One turn sends every row of this set to another row. A few are shown first. Where does it send the rows asked after them?
Kepab: [ 16  29   7  46  -3 -42   3 -53  28  -4 -31  30 -27  29   7 -15  12  25
  -7  -2  25  -3  -4   7  10  -9  16  -6 -12]
megom: [ 44 -31   7  -9  39  19  30  -4   8  18 -24   1 -11 -16  32   0   4   6
  18 -22  27 -39  14 -31  20  23  23  -2 -40]
Mese: [  7  -6 -28 -18  11 -23 -25  -4  22 -24   7  -2  32  -8  18 -11 -19  28
  -1 -24 -24 -12  11 -23 -57   3 -19 -26  19]
Teko: [ 31 -32  17 -35   6   4  32  -8  25 -13  23 -12 -29  -8 -29  31 -36   6
  -2 -24  26  45  21   1 -14  18 -17  13   4]
Pader: [  1  25  -4  47   5 -37   8 -43  29 -18 -41  42 -19  33  12 -17   9  18
 -10  -7  10  -2   0  12   3 -14  17  -4   3]
fiso: [-26  16 -22   2   5  27  -1  10  29   0  35   0 -27  -4 -15  11  18 -30
 -14  12  -2   6   0 -22  22 -23  11  24 -18]
Bure: [  2  13  -3  46  15 -15 -12 -39  23 -15 -33  49 -18  20   5 -30   4  35
 -19  -3  36 -12  16   3   7 -18  31   2  -3]
lim: [-13  34   4  47 -18 -32  10 -42  26 -15 -33  29 -11  16   8 -28  -3  20
 -15   7  26  -4  -4   6  20 -15  20   0 -15]
nufa: [ 35  14  20 -25  -1 -25 -21   9   9   5 -23  -7 -34 -19  16  -3 -36  37
  24 -45  25  21  55   1 -15   6   0 -19  15]
dilit: [ 13 -33  28  18 -44   1   7  11   0  37 -12  13  21   8  -6   4 -52 -14
   6 -25 -29  10   7  -5  20  26   1 -16   8]
Neka: [  3   2 -19 -16   4 -25 -26  -4  19 -15  21 -10  39  -8  -6  -2 -12  20
  -2 -18 -10  -2  18 -31 -62  12 -16 -24  17]
Zupak: [ 19  -8  26  13  -4  18  35 -21  16   5 -40 -22 -31 -13  -7  20 -19   8
  21  -6   4  44  29  20   1   3  43  19  22]
Rom: [-13  -5   9  -8  -4 -20  -7 -34  17  -1 -13 -22 -45  11  26  15 -20  17
   5  -4   0  56  18  14 -12 -38 -17 -19  21]
sisu: [ -7  15 -13 -15  -2  20  -5  -5  38  -5  32 -13 -29   4 -37  15  32   5
 -23  11 -16  20   1 -21  26  -3   4  22 -28]
Nud: [  7 -32  27  15 -32   4  16  12  -5  17 -21   7  23  -7  -7   1 -55 -18
 -10 -14 -17   2   1 -13  51  27  -3  -4   2]
razuf: [ 58 -22   9 -31  23  10  20  -6  16  13 -21  10   2 -28  33   8  20  31
  18 -14  16 -51  23 -13  16  10  15  -1 -38]
Rif: [ -9   4 -15 -23 -10  25   9   3  28 -18  30 -22 -21 -15 -32  -3  30  -6
 -26  11 -12  -2 -12 -27  24 -10  -4  18 -31]
vivet: [  1 -41  25  14 -19   4  -8  10   2  28 -12  48   9  -8   4  -9 -65 -24
  -1 -18 -10   6  -6 -12  22  13  -1 -15  15]
nesu: [ 57 -36  29 -26  16   5  23 -17  11  24 -27   8   7 -26  29   1  28  25
  25 -11  21 -32  14 -14   9  22  16   0 -36]
bemif: [ -4  17 -18 -22  -3  34  14   8  34  -1  39   4 -23   0 -35  24  18   0
 -21   9 -17   4   3 -20  27 -12  -1  14 -29]
tufo: [  8 -27  24  16 -31   8  26  10   3  26 -24  37  14  12 -14  10 -54 -21
   1 -19 -28  11   5  -4  29  26   2 -18   7]
Gozu: [ -8  -6 -22 -18  -2 -31 -24  -8  16 -27  -3  -5  36  -9   1 -24 -31  17
  -7  -5  -2 -10  10 -37 -50  13 -18 -41   5]
kigik: [ -6 -24 -33 -11  11   6 -11  -5  10 -17  23  -6  24   2   9 -22 -20  25
 -14 -21  -3 -14  16 -35 -63   0 -15 -27   2]
gimip: [ 36 -32  15 -25  14  -7  24  -8  14  -3 -36   0  13 -24  22 -15  27  22
  19 -16  34 -50  25 -20  14  13  18  -4 -41]
Tos: [ 52   0   2 -17 -14   4  11 -10   6  -4   7  -7 -44 -16  -6  10  16  17
   6  10  45   5  53  26 -33 -23  -7  -5  -7]

Rif moves to gimip
Tos moves to nufa
Now find these:
nesu moves to Neka
Pader moves to tufo
megom moves to kigik

One turn sends every row of this set to another row. A few are shown first. Where does it send the rows asked after them?
san: [  0 -38 -36   7 -28  11   1  -1 -31 -12 -17 -20   6 -36 -41  31  22]
losep: [-19 -17   7  17  22  35 -11  22 -23 -13 -17  23  29 -36  38  17 -27]
mib: [ -2 -39 -35   2 -23   5  12   4 -33 -17 -13  -6   4 -39 -48  20  23]
vetud: [-10   1 -10   1 -58 -27   1  -3 -55 -34   0 -17  15 -23 -24 -11   4]
badas: [  2   9  31   7  15  38  -9  11  -2 -19   3  11  37 -32  43  -6  -6]
nabaf: [-43  23 -10  35  45  21  15  13 -46  12  -5 -36  23 -17 -36  -7  23]
sebil: [-43   6 -13  71  14   7  40  25 -26  13 -10 -16  21 -28 -17  -6  -8]
dapo: [-13 -24 -38 -10 -13  13  -9   2 -46 -59   3 -25   4  13  -3   5   6]
sav: [-19  28  -7  68  15  13   0  30 -33   3 -18  -2 -10 -38 -38 -14   7]
nuri: [-29  26 -14  11 -16  12  -4  35  -3  24   0 -40  64 -31   1 -41   8]
zibul: [-11 -35 -29  -9 -17  10  -9   4 -37 -67   3 -14  11   7  -6   1  10]
kema: [  8  -1  19  -4  15  53 -27  29   3 -24 -15   8   8 -32  15  14  -4]
sise: [-11   6  28  13  23  30 -30  29 -45  -6  14  31  25  -7  15  20   8]
nitub: [-21  16 -24  68  41  22  10  18 -19   5  -1  15  18 -25 -17 -17  10]
vupo: [ -4   4  -7   7 -62 -22   1   0 -60 -24   6 -16   6 -17 -18   2   4]
dezoz: [-28  35  -6   5 -27  16 -20  45   0  -9  -4 -56  39  -4  -6 -39  -1]
zanen: [-17  27  18   3 -20  12 -27   4   5  10  -4 -39  74  -8 -14   5   6]
did: [-33  26 -13  -3 -26   9   6  26   7   8  -4 -27  64  -6  13 -15 -33]

nitub moves to badas
dezoz moves to sav
Now find these:
dapo moves to vupo
zibul moves to vetud
zanen moves to nabaf
did moves to sebil

One turn sends every row of this set to another row. A few are shown first. Where does it send the rows asked after them?
Kug: [ 57 -20   7 -64  -8  25 -12 -13  -1  47 -21 -15]
rud: [ 29 -18  36 -13   2 -23   1  -5  11 -20  23 -13]
fop: [  2 -29 -11  -3  13  14   4   0 -18 -10  -1 -40]
veg: [ 21 -21  19 -46   5  16  -4 -37  22 -50   2  -4]
Feve: [ 35 -16  45 -11  19  -9   6 -45  22   3  11 -28]
tezet: [ 30 -37 -32  -4   7   6   2 -40   0 -34  10 -12]
molam: [ 20 -34  32 -14  -6  60  -2 -20  33  53  31 -10]
vozo: [ 21 -31  32 -53 -12  -9  -5   3 -13  29   2  23]
Baziv: [ 50 -33 -28 -33 -42  16   1 -46  17  43  22  11]
Rurik: [ 15 -65 -33 -47 -17  51  -2  -9  -1  26  21   1]
Meb: [  6 -29  12 -37   8   3   7 -52  16  55  -1  23]
kupi: [ 24 -34  46  18  -1  35 -13 -42  21  -6  10 -23]
tulu: [ 30  -5 -53 -16  -2  12   2  -3   9  18  16 -25]
Dokad: [ 18 -32   6 -31  30  17  15 -45  52  -8   0 -34]
devuz: [ 26  -7 -13   0   4   0   2   7  30 -29  14   4]
lor: [ 37 -44   9 -79  -5   6 -20   4  32  -4  10 -22]
burar: [  0 -38  11 -41  -1  43 -10 -45 -32  -4   8 -31]
nof: [ 23 -17   6 -58   4  15  -5  32  -4  -8  15 -10]
Zis: [ 57 -16  33  -5 -27  32 -16 -30  41  41  10   7]
lom: [ 11 -46   7 -47 -13  59 -32 -21 -19  28  -6 -25]
fab: [ 51 -31  21 -16  -6  23 -39 -18  41 -18 -19 -27]
pazib: [  8 -18  -4  -1   0  34  24   4  36  44  19  16]
leson: [ 43 -19   3 -41  -7  16  25 -59  40  22  45 -11]
Mefol: [ 12 -79  -7  -2 -34  32 -14 -37   0  10  -1  -9]
tivem: [ 25 -39 -28  19  -2  -2  -3 -27  12  -5   7  22]
tota: [ 22 -48  18  -3  -1  -9  -1 -32  53  41  30   7]
Bisin: [ 38 -48 -11 -50 -30  16 -13 -41 -35   7  -1 -15]
Sefo: [ 24 -24 -13 -28  -3  60   8  15  35  47   9 -12]
sufol: [ 13 -12  -9  20   0  56  -5 -40  18  21   8  15]
Ludug: [ 33 -47  -7 -59  13  17 -32  -6  20   7 -36   4]
Lisod: [ 52 -36   3 -82 -34  21  -9 -23   5   4  26 -13]
led: [ 49 -22  16 -39 -28  15  -8 -43  33  37  -5  38]
Ber: [  5 -17  23 -18  20  67   7  -7  -6   8  20  10]

tota moves to veg
Mefol moves to Ber
Zis moves to rud
Now find these:
fop moves to Rurik
lom moves to pazib
fab moves to vozo
Meb moves to Dokad
kupi moves to nof
Sefo moves to tivem
Bisin moves to molam
lor moves to led

One turn sends every row of this set to another row. A few are shown first. Where does it send the rows asked after them?
Numiz: [  0  14  -2  74  37  19   5 -32 -44 -16 -56  -5 -31  -6 -14   0 -22]
pakan: [ 10   8 -44  19   2 -16  21  -9 -22 -40  17   6   8 -39  -3 -11  28]
meko: [-29  19  24  44  37  37 -23  15 -33   8  43  34 -19 -24 -33  15  -8]
tuni: [  9  34   7  38  11 -20  39   8 -11 -26  38  11  20 -29 -21  -7  17]
Zazu: [  8  22  -8  67  37  32  14 -39 -41 -14 -52  -5 -23  -4 -14  -7 -27]
Rafen: [-13  43 -22  57  38  12  36  -2  -6 -72  -9  -2 -16 -38  -9  11  -8]
zimor: [-13  32  25  26  16  36 -13  23 -25  11  42  40 -13 -24 -26   2 -19]
Mogek: [-14  11 -22  47  17  12  14 -39 -23 -62   8 -11   9 -59   0   7  15]
domi: [-37  33  -5  32  59  48   1  -5 -36  -5 -11  37 -36  -4 -47 -14 -11]
Tizu: [ -9  38   9  29  47  23  51  -4   1 -49  28  23  10 -15 -22  17  25]
Vufu: [ 19   4 -15  26  10   9 -30  49 -32   0  11  20  -6  -4  -3  39 -10]
tuf: [-32  33  -3  31  54  53  16 -14 -27  -4 -10  40 -32  -4 -37 -22 -15]
nesok: [  1  20 -16  54  21  17  18 -44 -23 -59  17 -13  -9 -54   3  17  20]
pim: [ 28  39   0  38  13 -16  41   4 -13 -25  41  11   3 -22 -14   3  24]
rupe: [-31  16 -25  41  65  41   4 -12 -38  -2 -15  34 -41   2 -38 -15  -2]
tezuz: [ 17 -17  -6  36  14  23 -21 -31 -52 -15 -38 -10  30  -4  -8  27   3]
Dagur: [ 26   1 -14   6  -9  17 -26  31 -29  -2   8  23  10 -11   6  26 -11]
rez: [ 18  -7 -12  10  -6   2 -28  37 -33   0   2  26   1  -5   3  27  -1]
dom: [ 12   9  -3  82  40  13   3 -35 -52  -1 -41 -13 -18   0 -21   4 -14]
Vuret: [  1  21  -7  69  42  26   1 -36 -52 -14 -52  -8 -24  -4 -28  -4 -19]
raz: [-18  30  25  27  23  30 -25  30 -33   8  37  36 -10 -20 -38  12 -13]
fedol: [ 13 -28  -6  33  24  24 -18 -18 -44 -10 -23  -1  35   6  -4  40  11]
bese: [ 21 -16  -4  35   7  33 -13 -35 -42 -16 -33  -8  30 -10   7  26  -6]
gemi: [ 18   7 -42  16  11  -2  25 -23 -22 -40  23   9   2 -32   2   1  42]
Pog: [-21  23  36  35  20  23 -15  26 -27  11  36  40 -16 -21 -29   8 -11]
zad: [-42  21   0  33  58  44  10  -8 -28  -8 -18  44 -36   0 -38 -14  -6]
roko: [  8 -29   2  37  10  22 -19 -32 -46 -15 -34  -3  25 -10   4  29   5]
vosur: [ 24   2 -12  11  -3   8 -34  35 -39  -1   3  16  12  -5  -7  32  -5]
lika: [-22  36  -1  27  45  15  51   7   3 -53  14  24  18 -17 -27   5  14]
Badul: [ -1  45 -26  47  45  20  39  -6  -5 -69  -2   4 -28 -29  -5  21   6]

Vufu moves to dom
vosur moves to Vuret
Now find these:
Rafen moves to tuni
rez moves to Numiz
nesok moves to Tizu
tuf moves to Dagur

